500 stands for zero in the data rows.
Here is a table of points, one per row:
607 367 490 432 547 387 458 389 413 601 419 588 406 517 521 332 639 478 462 426 467 592 502 442 583 471 526 457 570 533 590 442 621 441 426 385 439 397 600 593 449 414 599 417 511 519 433 597
524 479 544 463 521 559 501 548 427 532 424 407 378 396 409 382 386 589 432 366 357 483 680 511 655 573 406 579 638 416 410 475 360 566 590 357 369 544 525 505 453 438 510 616 562 404 429 663
443 444 624 383 416 340 584 643 535 595 484 439 532 358 421 546 345 640 410 428 391 382 538 377 583 511 560 365 389 606 454 415 544 553 397 532 507 383 483 465 395 540 445 480 483 377 568 597
378 522 590 510 581 599 507 600 576 558 330 436 358 627 467 661 531 694 426 425 607 496 374 374 660 366 608 637 435 542 602 388 361 660 390 656 407 555 462 413 448 560 576 384 542 474 513 572
502 380 490 418 424 482 560 420 400 543 406 495 542 456 482 433 453 540 454 530 455 362 401 573 407 348 378 578 474 419 577 341 373 635 659 555 562 609 579 408 484 397 533 368 609 528 454 510
604 605 404 461 486 427 333 455 482 556 464 393 448 418 368 591 503 411 347 458 532 566 553 522 563 570 427 420 552 439 635 356 585 477 405 417 453 409 357 464 662 536 603 381 503 466 460 614
541 529 598 368 355 511 483 468 488 535 579 554 580 460 492 502 401 398 515 355 641 575 413 599 635 615 409 612 525 575 611 508 589 481 411 421 496 630 503 372 457 625 449 642 366 342 410 482
397 370 635 379 619 690 439 371 443 530 396 426 429 643 564 524 402 546 444 426 646 583 364 466 361 401 530 582 374 504 493 397 365 564 433 551 523 386 459 402 411 392 490 394 572 385 492 595
639 459 582 576 586 552 624 428 371 441 429 474 393 384 659 549 380 584 455 424 593 402 642 443 579 630 479 374 452 463 593 488 563 566 647 618 582 509 361 394 526 673 623 527 551 629 638 577
404 613 614 514 594 506 509 419 574 383 627 577 604 597 431 450 502 391 628 560 621 514 396 473 570 578 536 550 474 581 569 547 529 499 718 361 634 464 540 643 384 514 591 399 420 510 396 434
422 492 558 542 397 489 655 362 456 602 514 525 572 456 521 643 352 478 571 587 358 556 458 623 532 517 450 529 639 531 424 417 607 421 547 487 608 570 470 521 510 436 380 569 530 381 629 416
519 531 390 334 656 585 617 618 587 457 549 422 469 604 487 393 508 540 378 571 503 413 509 362 537 524 484 530 398 603 387 388 513 365 649 490 392 548 570 464 626 609 290 554 464 518 410 593
417 349 473 590 523 595 571 330 568 426 369 592 610 432 478 531 495 500 454 442 635 508 634 498 564 580 536 395 409 609 549 544 552 553 590 457 628 551 424 533 595 520 535 615 456 622 439 558
501 465 373 580 501 613 453 562 582 493 593 508 475 665 648 392 401 566 434 661 557 654 403 459 412 472 616 579 453 397 445 520 572 527 466 541 509 652 421 471 319 415 527 591 636 674 659 554
483 372 568 504 447 514 619 418 604 367 629 618 497 540 516 627 402 377 599 466 637 572 389 556 590 414 384 558 531 571 559 571 600 447 438 413 388 551 568 497 494 467 556 544 574 491 419 658
378 510 446 428 627 456 508 664 434 532 593 665 602 379 448 577 634 462 583 589 434 618 531 587 396 630 518 430 428 432 378 404 450 405 454 543 639 536 539 636 600 614 430 616 414 644 292 426
543 600 416 371 511 576 449 632 550 387 298 626 481 505 362 454 534 572 555 575 469 369 612 597 506 535 374 512 503 376 373 597 642 411 607 471 425 525 526 599 530 374 430 563 415 583 415 435
496 592 332 444 618 342 607 571 373 424 571 513 472 596 403 526 474 428 423 396 550 592 551 442 362 511 521 587 416 585 447 445 347 452 435 465 480 384 442 414 566 414 421 595 557 595 471 428
599 655 599 320 387 443 495 355 537 462 565 487 407 568 393 669 368 437 390 507 543 512 524 434 543 533 458 618 386 568 572 494 527 428 472 396 361 648 576 449 397 554 647 460 567 351 594 588
402 637 554 559 574 396 562 521 575 382 557 472 361 605 448 499 515 401 403 591 527 441 608 445 666 596 583 447 463 554 629 639 327 468 644 485 643 483 476 371 326 543 527 382 341 631 444 536
528 539 586 466 602 566 489 564 411 635 369 473 575 381 446 539 486 334 494 578 501 426 516 592 397 378 347 576 468 402 628 539 400 639 424 613 617 535 564 488 334 411 375 426 508 523 521 552
654 378 526 397 562 543 418 371 419 465 390 469 607 413 563 499 572 594 569 583 386 548 462 481 467 491 393 628 666 449 518 619 457 584 630 611 571 576 615 631 600 342 399 599 357 445 449 424
448 396 562 527 383 585 479 505 541 606 431 461 544 642 530 391 530 641 523 596 410 400 523 415 537 641 608 408 542 622 493 466 535 446 428 480 460 401 482 384 535 408 544 352 597 471 461 504
650 520 458 507 414 478 459 404 550 605 341 514 378 562 549 546 570 386 522 532 469 539 482 657 510 413 513 437 577 541 562 550 577 480 469 485 479 339 558 672 600 539 670 537 370 530 450 429
408 356 462 406 338 458 555 597 554 607 396 470 622 418 355 495 620 573 543 625 433 307 602 338 428 582 585 444 540 498 469 623 543 456 343 599 607 372 575 418 406 659 506 530 426 427 467 410
518 353 435 372 449 585 466 546 531 352 645 440 539 585 503 372 421 609 427 533 455 461 573 615 573 628 422 520 439 489 393 559 536 547 461 576 372 637 426 655 582 518 462 566 640 587 403 483
574 424 350 616 331 620 345 593 366 366 613 643 508 328 566 546 565 528 349 403 541 441 422 383 389 386 660 668 624 654 408 505 503 423 654 555 407 450 397 617 374 389 473 444 437 512 648 668
363 478 560 521 597 440 403 379 573 494 588 636 526 550 388 582 642 456 586 539 548 618 398 564 644 442 448 544 470 543 531 629 632 609 500 372 523 628 519 566 436 608 469 630 447 574 399 490
675 440 514 618 570 601 579 343 459 333 539 423 551 394 634 622 480 518 648 315 339 386 633 491 421 663 628 394 353 405 580 617 504 626 608 422 580 418 407 472 552 559 515 452 496 606 629 398
394 566 612 562 583 523 500 468 508 465 400 479 667 519 653 519 595 422 485 579 587 417 498 533 388 361 531 665 430 406 588 345 408 647 490 595 555 456 515 390 478 380 501 482 559 487 447 525
425 466 630 587 435 414 492 571 550 571 576 417 613 504 474 618 420 647 528 482 384 549 459 558 365 441 499 415 559 596 439 423 640 519 555 502 619 555 520 369 543 457 405 597 666 401 587 377
607 550 367 595 633 630 552 591 605 462 604 622 628 481 642 365 642 645 597 589 658 586 482 576 423 362 558 477 537 394 379 556 523 456 389 430 568 545 369 535 396 439 634 481 385 313 657 437
428 592 380 542 553 387 472 511 616 658 446 567 394 588 547 401 629 439 581 441 410 535 476 469 444 446 449 458 550 529 640 636 570 383 525 378 466 382 400 574 520 501 582 420 678 585 432 561
603 407 526 415 465 463 476 551 439 377 469 570 399 415 576 417 495 555 548 408 428 445 502 641 509 560 407 618 546 393 378 580 395 666 662 493 554 458 578 597 595 421 486 435 641 348 365 501
344 372 503 525 607 459 548 425 408 394 507 338 473 361 544 527 468 414 468 399 609 393 644 386 632 545 564 378 391 390 495 566 619 475 648 552 624 517 436 409 514 572 636 466 377 619 561 528
602 700 629 458 402 432 568 653 431 378 468 483 521 399 444 566 414 446 587 348 386 628 542 339 526 466 504 454 629 669 335 354 615 575 431 406 536 561 572 386 309 573 518 402 443 437 441 634
379 518 488 424 576 507 509 538 568 648 440 414 637 340 427 420 603 510 516 598 564 686 350 449 528 533 526 661 410 431 473 520 409 659 518 627 548 444 530 449 382 477 652 459 356 561 477 478
429 380 550 571 428 512 538 537 613 613 443 439 616 489 451 491 588 494 612 589 438 536 544 530 428 516 499 426 534 501 406 616 541 452 455 620 610 367 426 545 529 590 336 504 591 345 591 425
598 388 575 476 402 587 434 408 573 411 657 403 361 586 527 472 430 632 349 439 515 430 642 607 485 317 393 411 606 358 434 568 391 585 449 439 436 609 524 632 524 469 343 610 588 494 372 507
565 565 428 535 620 362 598 442 492 561 555 500 420 444 355 611 471 473 517 358 521 560 599 434 318 459 529 541 468 488 475 375 443 394 478 602 453 563 414 536 567 588 452 449 364 600 487 387
566 592 393 504 626 415 343 377 372 443 470 603 476 382 519 422 556 439 581 577 404 532 544 502 539 534 508 466 621 507 614 353 421 369 392 462 416 346 640 401 399 612 610 385 435 532 580 347
580 526 462 430 423 389 424 355 428 617 344 395 426 498 581 404 655 407 386 417 552 490 447 576 565 584 459 570 548 626 503 393 621 435 460 394 420 462 543 565 623 638 569 368 509 601 608 553
387 478 378 440 571 558 398 546 626 579 374 454 607 506 599 557 557 604 445 609 632 616 391 571 488 646 486 477 461 484 499 520 353 673 478 542 512 558 474 430 390 568 618 557 371 486 664 430
401 578 450 359 387 601 590 554 540 414 580 491 476 569 451 378 553 653 551 488 571 604 645 550 475 605 358 398 368 547 451 488 421 476 579 540 368 549 652 583 613 348 373 542 454 562 481 546
418 655 372 576 588 563 534 568 599 550 590 459 499 573 382 409 361 560 526 583 533 392 593 458 417 349 457 441 373 503 379 427 381 514 430 522 451 546 414 630 573 573 408 619 526 595 506 449
474 590 614 625 609 612 477 406 477 447 551 573 586 593 503 573 436 452 492 605 594 550 507 353 629 454 560 509 382 581 509 636 421 473 520 343 555 613 614 536 637 523 585 522 608 576 490 514
350 553 608 498 480 429 595 671 446 580 500 443 593 399 464 576 435 470 582 497 370 508 539 586 364 512 514 589 651 436 537 669 580 457 434 487 556 570 632 383 561 610 485 584 377 396 657 421
447 429 442 488 581 580 502 548 548 442 641 416 335 599 307 431 489 597 510 370 632 455 540 545 425 659 443 461 450 657 432 401 597 445 485 646 495 568 478 488 589 320 446 608 551 564 430 541
503 600 520 606 432 386 623 481 356 327 496 597 604 543 493 626 368 426 586 598 458 644 408 435 574 400 459 557 587 378 614 598 601 368 443 442 495 541 497 547 447 483 317 414 635 423 589 404
571 591 371 548 570 411 541 538 372 621 596 445 472 556 373 581 621 358 625 501 436 476 418 560 464 642 654 378 495 394 645 337 360 487 400 469 547 506 535 655 559 556 453 546 403 492 662 475
596 355 401 549 424 565 485 632 623 551 403 421 460 365 641 440 514 598 466 464 634 625 372 593 544 624 562 484 587 378 377 509 558 402 582 338 354 601 387 425 363 442 579 676 351 580 602 478
397 511 513 621 405 360 592 609 551 544 558 677 606 659 612 488 351 432 555 420 435 417 540 369 414 517 647 419 440 396 366 490 616 603 453 617 584 380 492 415 591 400 397 452 576 371 491 530
443 400 523 455 352 394 558 435 511 378 467 568 409 412 413 561 387 428 583 538 399 551 437 576 662 425 430 586 555 579 500 456 555 547 411 421 594 562 557 393 529 545 376 567 367 446 681 448
604 628 359 570 488 456 457 477 386 663 609 397 443 504 683 611 361 556 478 403 550 351 528 615 502 413 524 677 415 505 648 383 611 449 381 417 473 478 537 588 586 546 483 379 475 606 427 392
Along one direction, these points spread out more than along any other. Take the direction at right angles to it along which they spread out most. Go by this last direction. How many in every 100 of the points above lie lower along it than each point below? Round to a whole number. More than half of the points above lie lower than the first one.
618 483 500 379 570 384 410 456 468 425 430 408 458 438 610 510 654 426 603 624 431 310 443 533 386 557 374 577 630 425 527 558 355 577 489 578 570 518 576 440 400 476 450 610 524 399 469 556 26
444 367 355 524 499 537 444 561 566 632 448 616 545 580 602 361 503 271 571 559 436 546 606 518 470 319 637 375 532 582 556 597 617 518 535 543 410 429 392 602 497 422 579 502 604 473 335 324 31
446 547 498 446 452 607 375 426 467 474 399 396 437 347 573 508 562 490 503 447 357 378 351 594 529 440 418 534 410 367 609 461 391 561 556 666 488 554 578 436 555 432 474 540 581 349 403 533 48
386 479 584 507 470 378 596 517 562 616 436 393 583 507 571 397 514 578 317 524 477 416 549 434 564 604 505 403 582 619 371 568 590 503 435 620 409 410 649 475 443 386 615 411 595 452 479 433 33
534 425 501 624 410 512 382 578 577 584 467 447 401 634 505 389 557 482 412 504 495 650 603 418 567 538 498 426 621 456 667 571 470 436 415 488 431 357 626 473 558 695 581 414 652 543 480 505 85
584 356 701 643 345 530 327 655 354 512 669 576 542 668 635 669 660 319 397 377 354 364 476 389 526 374 323 624 319 630 380 400 346 318 614 648 364 410 332 527 436 378 574 441 445 555 623 596 76
460 660 559 385 432 674 440 537 595 447 582 677 510 452 430 425 562 470 525 538 370 323 497 556 469 639 382 501 649 380 439 599 380 602 490 418 440 475 549 590 623 479 403 569 387 543 476 378 19
493 617 639 528 504 591 593 347 377 472 603 497 444 530 495 512 650 569 602 497 680 413 563 439 502 454 577 346 426 450 546 600 554 609 651 496 610 444 361 522 572 543 515 641 642 603 595 390 48
584 653 379 632 380 524 348 595 583 394 577 661 381 331 638 408 488 606 464 520 538 597 358 417 355 519 568 427 550 368 373 595 377 335 522 382 526 636 368 493 399 438 558 386 467 390 602 542 43
498 387 639 623 458 540 538 555 585 543 361 461 365 586 495 392 623 529 404 685 522 498 495 378 421 548 643 380 490 579 606 421 623 439 453 527 368 404 456 597 533 417 538 445 578 331 421 562 61
670 470 375 585 589 420 463 383 413 648 548 441 391 473 455 649 425 527 459 418 538 587 411 623 508 393 518 395 495 583 433 453 569 517 534 518 329 416 486 350 587 604 408 393 403 560 398 613 91
464 620 361 610 611 440 566 513 323 421 583 409 570 611 405 437 393 501 517 465 430 530 360 439 398 405 484 442 429 576 496 414 392 532 369 575 513 512 381 542 649 628 480 474 380 464 471 423 33
592 590 583 446 524 430 486 410 614 376 542 598 686 582 371 505 405 403 544 556 565 596 451 629 629 344 665 600 587 456 508 582 471 316 496 444 592 508 591 477 381 505 507 520 605 620 467 566 44
